Each path below is one point turned by a fixed rotation once a step. After each direction that follows a path, write how fast that rotation turns it, in degrees a step (0 if it stays still).
Each turn is a multiple of 5 degrees from 10 to 175, or 0.
Each row of a path follows its step; steps can be skipped.
Rotation 1:
step 0: [ 32  21   3 -19  21 -15 -44  -2 -14  18   2  41 -11  23  41 -28  28  -7
  42  17 -36   5 -15   5  -7  -3 -17 -26  42 -16 -21 -27 -51  27  32 -20
  19 -30 -52 -24  18   7  -6]
step 1: [ 32 -22  -1  28  29  28 -10 -21 -28  17  28  -3  11  33 -11   9  -7 -37
 -11  -7 -20  43 -22  16  10  -3  -3 -38  -2 -26 -31 -10 -12  33  25  33
   5 -23 -28 -54 -30 -39 -50]
step 2: [-20  33   9 -33  31  -6 -27 -11 -33 -24  24  -3  14  42  -1   5  39  -4
 -28 -45 -14  12 -45 -16  -3 -34 -12 -11  10 -32   8   3  -9 -10 -26 -34
 -31 -42  10 -17 -34 -48 -30]
step 3: [-25  21 -13 -50   6   4 -10  -2 -20   2  11  10  18  15   6 -46   5  30
  40   3  -2  27 -11  19 -48 -10  25  12  -8 -38  15 -43  -7   8 -23  13
  -7  -9 -19 -70 -60   1  19]
step 4: [-51 -24 -15  20  65  10 -50   3 -30  -2   2 -22  28   9 -20 -17  -3  11
  13  29 -27  15  20  45 -25  -3  15 -44  39   1   1  -6  37  17 -43   0
  25 -15   5 -24 -12  -4  -9]
step 5: [-25  -1   4   8  56  21 -21 -14  -6  -9 -11  43 -13  12  36  13  37   2
 -54  -5 -11 -16  -8  23   6 -31  35 -37  28 -38 -16 -22  11 -16 -14  -1
 -19 -26   9 -44  16  50  26]
step 6: [ 31  -2  13  -1  38  27 -27  33  43 -35 -24  11 -21   3  22 -41  22   4
   9  -3  -3 -12 -17  23  -6  15   3 -13  -5  16   9 -36  24   3   8   6
 -25 -41 -36 -86  26 -25  -7]
step 7: [ -4   9 -43  -4  46 -15 -59  40 -20  25  30  56 -16   8  27   8  -2  -2
 -31 -17 -28   3  10  11   1  16 -28  13   0  17 -20  13  27  14  10  -9
  22  -3 -35 -54  -7 -38 -28]
step 8: [ 10  27  16  -6  28  24 -42 -21 -69  -1  24  14  18   5  34 -28  -6  -6
   6 -67   6  -4   0  -1  32  22  -3  10  29 -42 -42 -33  19  32  27   1
 -18  -5   7 -25  -3 -19  10]
step 9: [ 18  47  -8  13  23 -18 -28 -19 -24  20 -20 -21   8   9  42  17 -24  13
  45 -20 -15   3 -20  25 -17  12   7 -52   6   2 -16 -24 -24  -2 -29  -3
 -51 -34 -21 -30 -34 -49   4]
Speeds:
[  4   6  12   6  -6   6   5  -3   3  11   4   0  -2   9  -2   2   5  -4
  -1   1   1  -2  -6   0 -14 -12  -1  -6   6  -7  12  -2  -7  16  -2   0
  12   0   5  10 -18 -13   4] -> 40
[ -3  -5   7   2   3 -11 -11  -9   7  15   0  -6   8   8  -4   9  -1  -5
  -4   4  12   8  -2   0   5  -4  -8   6   6   2  -7   4  17  10  -1   3
   8  12   3 -10   1   9 -11] -> 115
[ -6   3  -8  14  12  -6  -3  18   2  -1  -2  -1 -15  -1  -9   1 -19  -6
  -2   4   0   8   0  -6  -3  -4   1  -7   2   6  -1   4   3   1  -7   9
  -9  -3   4   9  -7  -7 -14] -> 135
[  1  -3  -5   8  -5  -5  -6  -1  -9  13 -10   4  -3 -11   7   3   4   5
   5   5  10  -8  -7   3   6   4   2   6  -7  -4  -9  -7  -4  10  17 -10
  -7  -8  -1   9  -1 -11 -14] -> 40
[-12   0  -9   5   8   7  -2  -2   0   1   7  -3  10 -13   4   9   7 -11
 -11   0  -9  -9   2   2  15  -2  -7   3 -12  -1   5  10  -1   1 -15  -3
  13  -6  -3   6  -4  -6  -3] -> 130
[ -1  -9  -2   1  -4  -7  -8  16   2  -2   2   4  19 -10   1   3   0  -3
   4  15 -13   5  -7  11 -10   1  -4   1   2   2   0   7  -6   1  13  10
   0  12  -2  -4  -1  -9   8] -> 115
